z528: [-82, -96, -72, -45, -80,  -9, -11]
z412: [-76, -85, -55, -25, -71, -75,  16]
z143: [-85, -71, -55, -25, -76,   1, -63]
z810: [  39,   32, -112,  -70,  -53,  -60,  -63]
gone z412: [-25, -85,  16, -75, -71, -55]  [-76]
which: [-85, -55, -25, -71, -75,  16]  z412
step +1: [39]  [40]
which: [-76, -85, -55, -25, -71, -75]  z412

z95: [-25,  53, -39,  28,  35, -59,  75,  16,  -6, -59, -17, -28, -40, -17,  50,
  35,  68,  56,  25,  22, -31, -28,  -1,  -6, -33,  17,  26,  23,  79]
z747: [-25,  53, -39,  28,  35, -59,  75,  16,  -6, -59, -17, -28, -40, -17,  50,
  35,  68,  56,  25,  22, -31,  -5,  28, -10,  26,  34, -28, -21,  -3]
z997: [-25,  53, -39,  28,  35, -59,  75,  16,  -6, -59, -17, -28, -40, -17,  50,
  35,  68,  56,  25,  22, -31, -28,  -1,  -6, -33, -45, -25,   1, -37]
which: [-25,  53, -39,  28,  35, -59,  75,  16,  -6, -59, -17, -28, -40, -17,  50,
  35,  68,  56,  25,  22, -31, -28,  -1,  -6, -33, -45, -25,   1, -37]  z997
step -1: [ 26,  34, -28]  [ 25,  33, -29]

z681: [ 12, -44, -57, -12,  42, -44,  32,   7,   6,  -4, 112,  -9,   8,  17,  64]
z346: [ 35,  -7, -79, -61,   2,  17, -55,  33,  29,  14, -48,  16,  13,  41,  -9]
z452: [ 8,  5, 43, 82, 63,  2, 87, 13,  3,  1, 79, 12, -3, -1,  9]
z333: [ 14,  12, -44, -57, -12,  41, -44,  32,  16,  -3, -54,  42,  21,  29, -21]
z583: [  -4,   -3,   35,  -18,  -64,  -38,  -27,  -27,    0,   -4, -111,  -42,
  -24,  -26,  -26]
z255: [  7,  25,  -1,  12, -25,  18,   0, -10, -11,  -5, -30,  15, -12, -19, -20]
z221: [-14, -30, -72, -75,  25,  -8, -48,  12,   5,  -7, -15, -41,  12,  18, -14]
which: [-75,  25,  -8, -48,  12,   5,  -7, -15, -41,  12]  z221
which: [ 12, -44, -57, -12,  41, -44,  32]  z333
which: [-14, -30, -72, -75,  25,  -8, -48,  12,   5,  -7, -15, -41,  12,  18, -14]  z221
step -1: [12]  [11]

z757: [ 75,  42,  74,  91, 115, 102,  17,  14, -89,  57, -45,   7, -56, -22, -46,
  66,  50,  22, -15,  69, -43, -88, -45,  25]
z520: [  66,   55,  -94,   15,  -53,   83,   12,   87,   59, -112,   24,  -61,
   -3,   26,   87,  -71, -113,  -16,    0, -115,  108,   49,   -2,  -26]
z112: [ 75,  42,  74,  91, 115, 102,  17,  14, -89,  57, -45,   7, -11, -48,  70,
  98, -34,   0,  29,  67,   7, -83,  62, -74]
z682: [-109,   18,   76, -100,   82,    3,  -32,  -43,   71,  108,  -24,   48,
  -52,   41,  -32,   92,  110,  -49,   18,  -14,  -78,  -39,  -18,   89]
z385: [-32,  63, -24,  50, -95, -75,  80,  43,  40,  30, -18,   2,   9, -41,  50,
 -84, -99,  82, -62, -76, 105, -58, -32,  41]
z52: [  96,   36,  -83,   30,   30, -100, -103,   85,   -5,   55,   79,   -2,
   62,   13,  -47,   57,  -34,  -80,   18,  -27,   26, -100,   41, -112]
z283: [ 106,   97,  -60,  -59,   13, -109,  113,  -44,    4,   36,  -23, -102,
   81, -108,  -67,  -82,  -80,  -86,   -4,  -86, -112,  -19,  -10,  -25]
z49: [  26, -111,   74,   67,   88,  -45,   69, -109,   23,  -18, -102,  -98,
  -31, -103,   12,  -67,    7,   14, -111,  -17,  -46,   33,  -55,   69]
z714: [ -94,  -19,  -29, -104,  -80,   28,  -86, -102,   20,   91,   93,  -64,
   80,   57,  -53,  -62,  -66,  113,   19,  -75, -100,   40,  -72,   -4]
succ: [96]  [36]
which: [-56, -22]  z757
howmany z385: [-24]  1

z354: [ -1,  11,  28,  35,  18,  17,  25,  11,  13, -38, -18, -12,  43,   5,   8,
 -23,   5,  29,  18,   5, -14,  45,  34,  61,  -8, -20,  37, -22, -47, -24,
 -32,   6, -11,  12,  26,  14,  16, -16,  16,  19, -28,   7, -75, -42,   2,
 -31,  28, -31, -33,   0,  40,  -4,  20,   7, -12,   5,  29]
z307: [  -8,  -17,   37,   35,   48,   17,   25,   17,  -29,  -38,  -18,  -12,
   43,    6,    8,  -23,    5,   29,   18,   16,  -14,   45,   25,   62,
   -3,  -20,   37,  -22, -112,  -73,  -34,    6,  -11,   68,   30,   14,
   89,  -20,   24,   27,   -6,    7,  -10,  -42,   14,  -37,   28,  -31,
   -5,    0,   85,   -2,   20,    7,  -12,    5,   60]
z961: [  -1,   11,   28,   35,   48,   17,   25,   17,  -29,  -38,  -18,  -12,
   43,    6,    8,  -23,    5,   29,   18,   16,  -14,   45,   25,   62,
   -3,  -20,   37,  -22, -112,  -73,  -34,    6,   12,   23,   43,   14,
    2,  -20,   24,  -58,  -28,   33,  -10,  -42,   14,  -31,   28,  -47,
  -27,  -77,   44,    7,   20,    7,  -24,    5,   29]
z430: [ -1,  11,   1,  35,  48,  17,  25,  11,  13, -10, -18,  -1,  43,   5,  -3,
 -23,   5,  29,  18,  -3, -14,  45,  36,  61,  -8, -20,  37, -22, -47, -45,
 -34,   6, -37,  23,  26,  14,   2, -37,  24,  27, -28,   7, -10, -17,  38,
   3,  28, -31, -27,   0,  40,  -2,  20,   7, -12,   5,  -2]
z904: [ -3, -13,  45,  35,  48,  17,  35,  11,   8, -38, -18, -37,  43,   5,   8,
 -29,   5,  29, -19,  -3, -14,  45,  21,  46,  -8, -30,  37, -22, -42, -45,
 -34,  51, -11,  28,  26,  14, -32, -20,  56,  27, -41,   7,  35,  51,  63,
 -31,  28, -31, -27,   0,  35,  -2,   0,   7, -12,   5,  29]
z314: [ -1,  11,   4,  35,  48,  17,  25,  11,  -5, -38, -18, -12,  35,   5,   8,
   4,   6,  29,  18,  -3, -14,  45,  25,  61,  -8, -20,  37, -22, -47, -48,
 -34,   6, -11,  29,  29,  14,   2, -20,  24,  27, -13, -16,  13, -42,  14,
 -31,  28, -31, -27,   0,  40,  -2,  20,   7, -12,   5,  29]
z471: [  -1, -101,   28,   25,   48,   17,  -22,   11,   13,  -38,   -7,    6,
   23,   10,    8,  -23,    5,   57,   18,   -3,  -14,   45,   25,   16,
  -56,    6,   37,  -22,  -47,  -45,  -47,  -16,    0,   23,   26,   14,
    2,  -20,   -6,  -40,  -28,   32,   16,  -53,   14,  -31,  -14,  -31,
   11,  -63,   40,   52,   62,    7,  -12,  -21,   29]
z962: [   2,   29,   48,   35,   40,   17,   22,   11,   13,    7,  -22,  -12,
   43,    5,    8,  -23,    5,   29,   18,   -3,  -14,   45,   25,   61,
   -8,  -20,   48,    4,  -47,  -10,  -34,    6,  -11,  -35,   26,   11,
    2,   35,   24,   27,  -28,    7, -100,  -42,   14,  -31,   28,  -31,
  -53,    0,   40,   -2,  -18,    7,  -16,    5,  -12]
which: [   2,   29,   48,   35,   40,   17,   22,   11,   13,    7,  -22,  -12,
   43,    5,    8,  -23,    5,   29,   18,   -3,  -14,   45,   25,   61,
   -8,  -20,   48,    4,  -47,  -10,  -34,    6,  -11,  -35,   26,   11,
    2,   35,   24,   27,  -28,    7, -100,  -42,   14,  -31,   28,  -31,
  -53,    0,   40,   -2,  -18,    7,  -16,    5,  -12]  z962
which: [ -1,  11,   1,  35,  48,  17,  25,  11,  13, -10, -18,  -1,  43,   5,  -3,
 -23,   5,  29,  18,  -3, -14,  45,  36,  61,  -8, -20,  37, -22, -47, -45,
 -34,   6, -37,  23,  26,  14,   2, -37,  24,  27, -28,   7, -10, -17,  38,
   3,  28, -31, -27,   0,  40,  -2,  20,   7, -12,   5,  -2]  z430
which: [  -1, -101,   28,   25,   48,   17,  -22,   11,   13,  -38,   -7,    6,
   23,   10,    8,  -23,    5,   57,   18,   -3,  -14,   45,   25,   16,
  -56,    6,   37,  -22,  -47,  -45,  -47,  -16,    0,   23,   26,   14,
    2,  -20,   -6,  -40,  -28,   32,   16,  -53,   14,  -31,  -14,  -31,
   11,  -63,   40,   52,   62,    7,  -12,  -21,   29]  z471
gone z961: [ -47,  -14,  -24,   29,  -58,  -10,   14,   45,   29,  -20,    7, -112,
  -38,   44,   43,   17,   17,   62,  -18,   20,    6,   28,    2,  -29,
  -77,   24,    5,  -12,   35,  -27,   25,    5,   -1,   -3,   43,   37,
  -31,    6,   28,   33,   18,   48,   11,  -34,    8,  -23,  -42,  -28,
  -22,   25,    7,  -20,   14,   23,   12,  -73]  [16]
step +1: [  8, -23]  [  9, -22]
howmany z314: [19]  0

z443: [-14,   0,  43,  -2, -11, -22,  14,  30,  13,  -1,  42, -24,  19,   2, -96,
  22, -12,  29, -31, -26, -42,  23, -25,  32,  -9,   3,  33,   7,  12, -20,
 -17, -20,   1,  -8, -11,   6,  37, -24,  29, -21,   8, -18, -15, -10, -42,
   1,   8,   5]
z58: [ 1,  1,  0, -1,  0,  0,  1,  1,  1,  0, -1,  0,  1,  0,  2, -2, -2, -2,
 -2,  1, -1,  0,  0,  0,  2, -1,  1, -1,  0, -1,  2, -1,  2,  0,  2,  3,
 -2,  3,  1,  0,  2,  2, -2,  1, -2,  0,  1, -1]
z114: [ 3,  2,  0, -2,  0,  1,  2,  3,  4,  0, -3,  0,  1, -1,  6, -1, -4, -6,
 -4,  2,  3, -1,  0, -1,  3, -1,  1, -3, -1, -4,  5, -4,  4, -2,  4,  5,
 -6,  6,  5,  3,  5,  4, -4,  3, -4, -1,  2, -1]
z736: [ 13,  21,  -1, -28,  26,  13,  -6, -14, -17,   0,  12, -11, -14,  -5,  16,
   3,   4, -16,   5,  -6,  12,  14, -17,  18,  -9,   4,  22,   5, -37,   3,
  31,  18,   0,  17,  34, -18,  12, -16,   8,  -2,   9,  17,   1,   7, -14,
 -17,  12,   8]
z204: [-33,   5,   6,  12, -35,   5,  23,  11,   9,   5, -12,  15,   5,   8, -13,
   7,   6,  27,   6, -25, -22, -16, -27, -30, -13,  -1, -37,   4,  42, -14,
 -49, -26,   6,   4, -32,  33, -30,  29,  19,   7, -19, -10,   6, -16,  16,
   4,  -3, -24]
z348: [-5, -1, -1,  2, -1, -1, -3, -4, -5,  1,  3,  0,  0,  2, -7,  8,  5,  7,
  5, -2,  4,  1,  0,  2, -4,  6, -1,  4,  0,  5, -7,  5, -6,  2, -6, -7,
  8, -8, -6, -4, -6, -6,  5, -4,  6,  1, -3,  1]
z263: [ 13,  10,  -1, -28,  26,  13,  -6, -18, -17,   0,  12, -11, -14,  -5,  16,
   1,   4, -16,   5,   3,  12,  14,  10,  18,  -9,   4,  22,   5, -37,   3,
  31,  18,   0,  17,  34, -18,  12, -16,   8,  -2,   9,  17,   1,   7, -14,
 -17,  12,   8]
z393: [-14,   5,  21, -28,   3,  -4,  18,  -7,   2, -20,   8, -20,   1, -36,  12,
   1,   7,  -7, -37,  46,  11, -12, -34,   4,  -1, -14, -13,  10, -25, -39,
  -7, -10,   8, -23, -37,  -1,  18,  -5,  14,  -9,  17,  26,   3, -23,   9,
  10, -11,  10]
z210: [-14,  27,  13,  53, -30,   1,   4,  39,  30, -26, -20,  25,  18,  14, -48,
 -40, -37,  22,  29,  28,   9,   9, -25, -35,   2, -18, -28,   1,  55,   3,
 -51, -39, -17, -45, -43,   0, -15,   4,   9, -22, -56, -24, -31, -60,   6,
 -14, -44, -42]
gone z210: [ 14, -28, -37, -60,  13,  28, -20, -35, -39,   2,   4,  39, -18, -56,  27,
  22,   0,   3, -51,   6,  55,   9, -17,  30,   1,  18,   9,   1, -22, -30,
 -40, -24, -45, -44, -14, -14, -43, -42, -31,  25,  53,   4,  29, -26,   9,
 -48, -25]  [-15]
which: [-3, -4, -5]  z348
howmany z114: [3]  6
gone z210: [-31,  53,   9,  39, -28, -30, -43,  14,  22, -35, -26,   3,  30, -18,  25,
 -14,  55, -56, -20,   2, -17, -51,  29,   1,  27, -44, -25,   9,   0,   4,
 -14, -22,   6, -40,   4,  13,  28,  18, -37,   9, -45,   1, -24, -42, -60,
 -15, -48]  [-39]
which: [ 13,  21,  -1, -28,  26,  13,  -6, -14, -17,   0,  12, -11, -14,  -5,  16,
   3,   4, -16,   5,  -6,  12,  14, -17,  18,  -9,   4,  22,   5, -37,   3,
  31,  18,   0,  17,  34, -18,  12, -16,   8,  -2,   9,  17,   1,   7, -14,
 -17,  12,   8]  z736

